[[144 120 135 135]
 [110 135 114 116]
 [133 114 141 136]
 [144 122 131 138]
 [118 119 152 127]
 [110 136 118 129]]
=>
[[110 118 144 133 110 144]
 [136 119 122 114 135 120]
 [118 152 131 141 114 135]
 [129 127 138 136 116 135]]

[[131 124 130 129 132 122 130]
 [132 119 140 127 152 123 148]
 [116 146 114 116 120 136 120]
 [132 120 140 131 143 126 142]
 [137 115 136 139 126 124 127]
 [128 130 125 129 121 127 122]]
=>
[[128 137 132 116 132 131]
 [130 115 120 146 119 124]
 [125 136 140 114 140 130]
 [129 139 131 116 127 129]
 [121 126 143 120 152 132]
 [127 124 126 136 123 122]
 [122 127 142 120 148 130]]

[[118 138 108 116 121]
 [153 147 149 106 102]
 [152 147 147 106 103]
 [150 147 146 107 105]
 [118 140 107 117 120]
 [147 145 143 109 108]
 [118 139 107 116 121]
 [117 141 104 115 120]]
=>
[[117 118 147 118 150 152 153 118]
 [141 139 145 140 147 147 147 138]
 [104 107 143 107 146 147 149 108]
 [115 116 109 117 107 106 106 116]
 [120 121 108 120 105 103 102 121]]

[[140 138 131 143 131 138]
 [127 127 135 117 115 122]
 [130 135 114 110 142 112]
 [122 122 100 114 128 117]
 [139 128 136 138 102 140]
 [128 145 150 131 134 130]
 [131 128 123 128 111 133]
 [126 145 134 131 116 134]
 [120 123 112 119 117 119]]
=>
[[120 126 131 128 139 122 130 127 140]
 [123 145 128 145 128 122 135 127 138]
 [112 134 123 150 136 100 114 135 131]
 [119 131 128 131 138 114 110 117 143]
 [117 116 111 134 102 128 142 115 131]
 [119 134 133 130 140 117 112 122 138]]

[[125 125 118 121 114 130 125 134 125 121 133 129 143 111]
 [119 128 126 120 121 129 123 123 124 115 129 133 145 112]
 [142 124 122 128 125 123 138 135 130 143 132 115 119 120]
 [132 127 126 119 126 123 137 119 124 135 132 119 132 105]]
=>
[[132 142 119 125]
 [127 124 128 125]
 [126 122 126 118]
 [119 128 120 121]
 [126 125 121 114]
 [123 123 129 130]
 [137 138 123 125]
 [119 135 123 134]
 [124 130 124 125]
 [135 143 115 121]
 [132 132 129 133]
 [119 115 133 129]
 [132 119 145 143]
 [105 120 112 111]]

[[114 128 129 128 141 129 129 129 142 129 113 113]
 [128 151 128 106 128 127 128 128 129 128 127 127]
 [127 130 149 130 127 110 145 146 127 110 127 127]]
=>
[[127 128 114]
 [130 151 128]
 [149 128 129]
 [130 106 128]
 [127 128 141]
 [110 127 129]
 [145 128 129]
 [146 128 129]
 [127 129 142]
 [110 128 129]
 [127 127 113]
 [127 127 113]]
---
[[117 154  99]
 [156 149 126]]
=>
[117 149]

[[131 110 119 112]
 [115 140 105 121]]
=>
[131 140]

[[107 131 113]
 [148 125 140]
 [149 125 141]
 [129 141 135]]
=>
[107 125 141]

[[130 128 125]
 [133 128 117]
 [124 128 130]
 [116 131 150]]
=>
[130 128 130]

[[106 112 149 150]
 [145 146 114 145]
 [111 116 149 151]
 [110 105 126 118]]
=>
[106 146 149 118]

[[116 157 157 120 141]
 [133 142 137 101 145]]
=>
[116 142]

[[134 130 138 123]
 [123 107 105 127]
 [132 126 132 132]]
=>
[134 107 132]

[[150 120 107 127 113]
 [143 109 136 119 104]
 [138 109 141 120 102]
 [145 119 116 133 146]
 [109 143 136 120 115]]
=>
[150 109 141 133 115]

[[141 154 121 138 131]
 [127 138 126 144 135]
 [123 128 128 141 127]
 [125 138 126 127 127]]
=>
[141 138 128 127]
---
[[123 114 141 107]
 [120 117 146 103]
 [133 113 138 112]
 [122 146 114 149]]
=>
[[117 146]
 [113 138]]

[[154 150 145 152 152]
 [157 153 157 153 151]
 [157 154 151 147 154]
 [148 149 146 157 147]
 [151 152 151 155 157]]
=>
[[153 157]
 [154 151]]

[[117 140 150 110]
 [118 140 150 110]
 [129 121 119 118]
 [117 138 148 109]
 [127 118 115 115]]
=>
[[140 150]
 [121 119]]

[[119 116 137 147]
 [100 155 129 123]
 [117 150 139 155]]
=>
[[155 129]
 [150 139]]

[[113 137 101 152]
 [141 130 111 145]
 [134 130 115 134]
 [141 144 140 120]]
=>
[[130 111]
 [130 115]]

[[137 138 116 110]
 [107 109 134 143]
 [143 139 105 120]
 [131 129 139 137]]
=>
[[109 134]
 [139 105]]

[[154 129 122]
 [139 149 116]
 [103 157 121]
 [104 155 124]]
=>
[[149 116]
 [157 121]]

[[124 147 127]
 [135 137 114]
 [106 132 145]]
=>
[[137 114]
 [132 145]]
---
[[114 119]
 [124 139]
 [120 136]
 [131 131]
 [112 134]
 [138 152]
 [118 110]
 [112 130]
 [155 103]]
=>
[[124 139]
 [131 131]
 [138 152]
 [112 130]]

[[149 133 114 127 124 145 109 114 117 127]
 [143 134 127 125 116 153 127 102 119 120]
 [127 123 128 135 129 131 125 135 125 131]
 [117 123 130 128 138 110 133 144 135 135]
 [125 123 127 134 131 124 125 140 127 132]
 [127 129 135 128 123 136 136 119 127 124]]
=>
[[143 134 127 125 116 153 127 102 119 120]
 [117 123 130 128 138 110 133 144 135 135]
 [127 129 135 128 123 136 136 119 127 124]]

[[114 114 119 115 115 153 123 100 123 115 129 109 118 118]
 [120 120 123 121 120 140 124 113 126 121 127 118 122 121]
 [120 122 121 121 122 131 138 118 118 123 139 120 125 134]]
=>
[[120 120 123 121 120 140 124 113 126 121 127 118 122 121]]

[[139 155 128 116 133 140 107 111 125 152 115 156 121]
 [143 119 133 123 126 115 105 141 103 125 137 115 129]
 [146 142 101 144 119 131 104 154 113 102 123 112 117]
 [118 113 136 138 157 152 152 108 134 115 123 129 142]
 [123 155 155 135 131 131 125 152 157 138 138 146 135]
 [130 151 119 131 111 145 105 122 154 116 120 149 154]]
=>
[[143 119 133 123 126 115 105 141 103 125 137 115 129]
 [118 113 136 138 157 152 152 108 134 115 123 129 142]
 [130 151 119 131 111 145 105 122 154 116 120 149 154]]

[[140 119 127 124 142 132 127 131 136 127 132 129 107 127]
 [115 135 122 134 120 128 116 122 130 123 119 134 126 132]
 [124 112 126 131 126 118 147 142 121 118 121 121 124 128]
 [113 132 145 113 127 143 133 129 132 127 133 133 115 121]
 [125 119 124 127 130 127 120 136 119 108 122 129 124 127]
 [123 141 123 126 138 134 128 127 126 121 120 125 111 122]]
=>
[[115 135 122 134 120 128 116 122 130 123 119 134 126 132]
 [113 132 145 113 127 143 133 129 132 127 133 133 115 121]
 [123 141 123 126 138 134 128 127 126 121 120 125 111 122]]

[[126 129 131 136 129 123]
 [120 124 138 125 129 128]
 [133 126 118 132 124 135]
 [109 120 118 101 134 131]
 [129 125 135 135 132 140]
 [121 127 134 131 128 126]
 [146 135 127 136 132 129]]
=>
[[120 124 138 125 129 128]
 [109 120 118 101 134 131]
 [121 127 134 131 128 126]]

[[151 123]
 [116 155]
 [149 123]]
=>
[[116 155]]
---
[[139 143 148]
 [130 138 143]
 [132 137 144]
 [152 156 153]]
=>
[[139 143]
 [130 138]]

[[135 124 102 136]
 [134 115 120 127]
 [137 130 123 110]
 [124 124 128 128]]
=>
[[135 124]
 [134 115]]

[[132 136 109 113 121]
 [142 144 117 120 121]
 [114 129 107 123 131]
 [115 116 131 147 126]]
=>
[[132 136]
 [142 144]]

[[108 119]
 [100 114]
 [114 122]
 [119 124]]
=>
[[108 119]
 [100 114]]

[[ 99 125 138]
 [142 155 134]
 [156 139 121]
 [104 107 126]]
=>
[[ 99 125]
 [142 155]]

[[115 124 118]
 [116 157 132]
 [112 117 103]
 [117 126 106]
 [130 128 122]]
=>
[[115 124]
 [116 157]]
